In the data rows, 50 means zero.
Here are some points, one per row:
array([28., 20., 50., 51., 70., 48., 40., 38., 56., 59., 58., 55., 56., 19., 52., 89., 50., 63., 50., 59., 40., 51., 36., 71., 62., 50., 58., 50., 54., 58., 73., 26.])
array([45., 66., 37., 46., 60., 48., 12., 12., 15., 50., 54., 31., 58., 23., 49., 39., 53., 22., 46., 51., 37., 25., 25., 56., 64., 30., 59., 73., 26., 60., 49., 42.])
array([47., 55., 43., 34., 41., 56., 45., 31., 55., 48., 30., 42., 71., 78., 46., 52., 59., 41., 63., 53., 75., 34., 45., 44., 78., 61., 42., 61.,  4.,  0., 69., 42.])
array([71., 40., 52., 76., 29., 58., 38., 54., 64., 42., 67., 80., 43., 55., 30., 47., 55., 62., 65., 44., 74., 61., 64., 67., 14., 36., 58., 28., 66., 70., 26., 59.])
array([58., 65., 65., 52., 55., 43., 69., 46., 73., 64., 49., 29., 62., 42., 50., 56., 45., 50., 37., 35., 40., 46., 53., 40., 36., 93., 41., 59., 43., 33., 67., 57.])
array([52., 42., 24., 41., 41., 59., 57., 42., 57., 53., 40., 59., 63., 64., 61., 54., 34., 28., 50., 50., 38., 55., 58., 43., 49., 51., 29., 39.,  0., 47., 55., 39.])
array([59., 39., 77., 57., 71., 43., 68.,  1., 46., 23., 49., 62., 52., 55., 56., 45., 51., 40., 48., 34., 45., 32., 41., 31., 70., 47., 49., 31., 53., 50., 48., 46.])
array([31., 50., 39., 45., 51., 42., 62., 45., 58., 56., 42., 64., 43., 53., 66., 50., 49., 64., 52., 56., 69., 47., 35., 32., 75., 67., 44., 47., 60., 47., 50., 43.])
array([42., 60., 61., 55., 44., 64., 50., 65., 33., 98., 60., 34., 70., 51., 49., 56., 49., 65., 63., 52., 51., 54., 71., 64., 65., 57., 47., 35., 33., 34., 55., 47.])
array([51., 60., 40., 49., 71., 50., 64., 42., 24., 41., 43., 48., 45., 33., 48., 56., 68., 56., 36., 79., 37., 37., 49., 55., 53., 33., 40., 26., 50., 46., 81., 44.])
array([39., 52., 18., 44., 52., 54., 67., 40., 54., 45., 57., 59., 54., 38., 45., 55., 42., 48., 57., 54., 61., 39., 64., 34., 44., 56., 30., 50., 54., 69., 43., 36.])
array([41., 59., 67., 60., 53., 55., 62., 55., 44., 22., 61., 17., 55., 36., 35., 38., 30., 64., 49., 60., 42., 41., 27., 43., 44., 38., 50., 10., 33., 60., 47., 47.])
array([48., 61., 47., 29., 45., 42., 29., 65., 67., 55., 45., 43., 48., 46., 49., 39., 50., 58., 76., 45., 20., 68., 35., 11., 21., 44., 55., 51., 99., 58., 34., 59.])
array([62., 63., 61., 60., 30., 34., 58., 58., 73., 26., 47., 61., 38., 46., 38., 47., 49., 37., 50., 36., 51., 46., 46., 84., 47., 15., 64., 60., 54., 45., 33., 58.])
array([44., 13., 76., 54., 15., 32., 43., 65.,  2., 60., 50., 55., 43., 61., 73., 51., 60., 31., 63., 42., 61., 38., 54., 54., 31., 76., 50., 35., 53., 67., 30., 52.])
array([48., 53., 53., 62., 48., 63., 66., 72., 62., 59., 49., 56., 57., 47., 71., 48., 47., 71., 47., 38., 52., 52., 44., 55., 98., 69., 46., 47., 45., 48., 53., 38.])
array([38., 47., 54., 66., 53., 52., 67., 27., 56., 52., 61., 56., 67., 50., 34., 36., 70., 41., 28., 58., 55., 48., 55., 50., 60., 42., 36., 62., 65., 49., 64., 55.])
array([58., 33., 39., 40., 59., 56., 31., 34., 49., 45., 59., 59., 41., 56., 51., 42., 55., 46., 36., 56., 50., 17., 65., 54., 55., 43., 58., 49., 53., 62., 56., 44.])
array([53., 57., 21., 42., 76., 62., 55., 73., 37., 32., 70., 54., 66., 66., 34., 51., 54., 50., 56., 56., 36., 47., 52., 35., 46., 42., 71., 65., 44., 60., 22., 38.])
array([52., 62., 80., 53., 63., 54., 46., 62., 58., 36., 53., 48., 57., 51., 50., 19., 49., 58., 49., 69., 34., 66., 33., 74., 44., 54., 62., 48., 42., 67., 49., 38.])
array([63., 42., 65., 40., 29., 34., 39., 56., 47., 48., 44., 36., 60., 80., 39., 59., 50., 38., 64., 30., 78., 65., 69., 57., 39., 73.,  8., 55., 47., 46., 30., 33.])
array([49., 53., 54., 51., 30., 49., 62., 85., 40., 37., 55., 46., 49., 54., 39., 62., 35., 36., 30., 62., 55., 42., 69., 48., 37., 46., 99., 73., 59., 35., 43., 56.])
array([47., 34., 74., 71., 30., 37., 54., 58., 53., 47., 41., 30., 33., 33., 44., 50., 52., 42., 42., 89., 40., 40., 41., 56., 63., 63., 69., 28., 47., 57., 58., 37.])
array([41., 57., 56., 45., 42., 35., 34., 49., 48., 37., 41., 58., 24., 66., 34., 47.,  6., 53., 34., 50., 60., 56., 51., 47., 53., 56., 41., 39., 53., 29., 36., 51.])
array([48., 40., 49., 43., 58., 58., 16., 26., 34., 61., 61., 71., 42., 56., 50., 46., 44., 49., 57., 72., 65., 68., 42., 38., 67., 32., 58., 67., 63., 55., 70., 48.])
array([55., 56., 57., 70., 39., 77., 64., 46., 38., 43., 79., 44., 37., 29., 62., 54., 46., 67., 45., 44., 41., 39., 29., 59., 48., 59., 46.,  4., 74., 76., 44., 41.])
array([38., 64., 59., 60., 45., 46., 72., 42., 59., 51., 49., 36., 56., 66., 74., 56., 67., 70., 51., 50., 68., 60., 40., 42., 35., 54., 29., 52., 43., 42., 78., 37.])
array([36., 37., 20., 65., 59., 55., 33., 99., 42., 41., 28., 67., 22., 51., 58., 51., 59., 49., 32., 40., 47., 72., 49., 53., 42., 54., 48., 56., 50., 55., 46., 74.])
array([99., 63., 48., 43., 43., 39., 40., 34., 59., 59., 15., 35., 63., 46., 43., 44., 54., 66., 47., 29., 61., 57., 51., 63., 64., 68., 64., 73., 43., 60., 66., 50.])
array([37., 49., 55., 52., 44., 48., 61., 55., 71., 63., 49., 21., 60., 46., 68., 71., 50., 49., 48., 40., 51., 44., 60., 40., 48., 69., 56., 40., 60., 35., 47., 66.])
array([58., 30., 36., 73., 63., 48., 63., 46., 12., 26., 64., 47., 42., 40., 50., 30., 51., 37., 61., 62., 46., 40., 72., 42., 63., 47., 41., 54., 43., 40., 54., 50.])
array([70., 50., 48., 44., 56., 50., 47., 69., 52., 47., 67., 66., 54., 40., 59., 56., 55., 35., 69., 45., 38., 40., 57., 29., 57., 56., 45., 64., 46., 55., 37., 70.])
array([48., 53., 38., 63., 74., 54., 41., 25., 48., 43., 46., 65., 39., 38., 53., 45., 49., 90., 46., 74., 42., 53., 49., 56., 66., 56., 48., 47., 31., 70., 31., 71.])
These points spread out most along one direction. Take the direction at right angles to it along which they spread out most. Go by this last direction. How many in every 100 of the points above lie lower along it than each point below? Answers are rounded to whole numbers. More than half of the points above lie lower than the first one.
array([29., 49., 42., 73., 55., 37., 53., 63., 59., 99., 44., 32., 79., 65., 83., 52., 37., 77., 47., 43., 37., 71., 43., 55., 62., 60., 73., 96., 39., 61., 74., 54.]) 18
array([42., 66., 32., 50., 43., 23., 48., 73., 25., 48., 52., 53., 51., 32., 48., 75., 24., 39., 58., 56., 39., 61., 40., 39., 47., 48., 34., 40., 47., 57., 58., 62.]) 55
array([58., 82., 51., 27., 66., 46., 69., 48., 53., 90., 49., 31., 53., 58., 69., 39., 60., 31., 30., 35., 60., 61., 52., 58., 37., 62., 58., 43., 67., 30., 51., 29.]) 15
array([66., 21., 61., 43., 57., 90., 31., 68., 58., 41., 22., 57., 41., 63., 31., 54., 43., 44., 68., 58., 50., 62., 53., 74., 35., 33., 56., 50., 75., 32., 27., 58.]) 30
array([55., 16., 53., 14., 52., 58., 53., 37., 50., 39., 22., 70., 78., 43., 41., 25., 45., 56., 64., 31., 32., 36., 50., 51., 40., 49., 49., 81., 47., 51., 69., 56.]) 55
array([39., 62., 42., 56., 53., 42., 36., 41., 53., 62., 41., 55., 21., 53., 44., 69., 51., 77., 44., 38., 47., 49., 61., 30., 39.,  0., 44., 62., 62., 56., 48., 44.]) 58
array([43., 70., 45., 20., 25., 48., 38., 46., 66., 36., 57., 63., 46., 61., 41., 45., 76., 42., 55., 40., 41., 55., 64., 58., 34., 54., 46., 50., 41., 40., 50., 68.]) 15
array([54., 63., 49., 38., 55., 58., 75., 35., 55., 62., 68., 43., 29., 68., 50., 51., 51., 37., 41., 38., 72., 55., 53., 56., 38., 51., 55., 55., 48., 63., 45., 72.]) 36
array([57., 45., 62., 46., 51., 52., 42., 64., 94., 48., 63., 64., 34., 40., 31., 45., 78., 24., 47., 47., 63., 70., 53., 52., 28., 30., 39., 46., 62., 31., 32., 65.]) 18
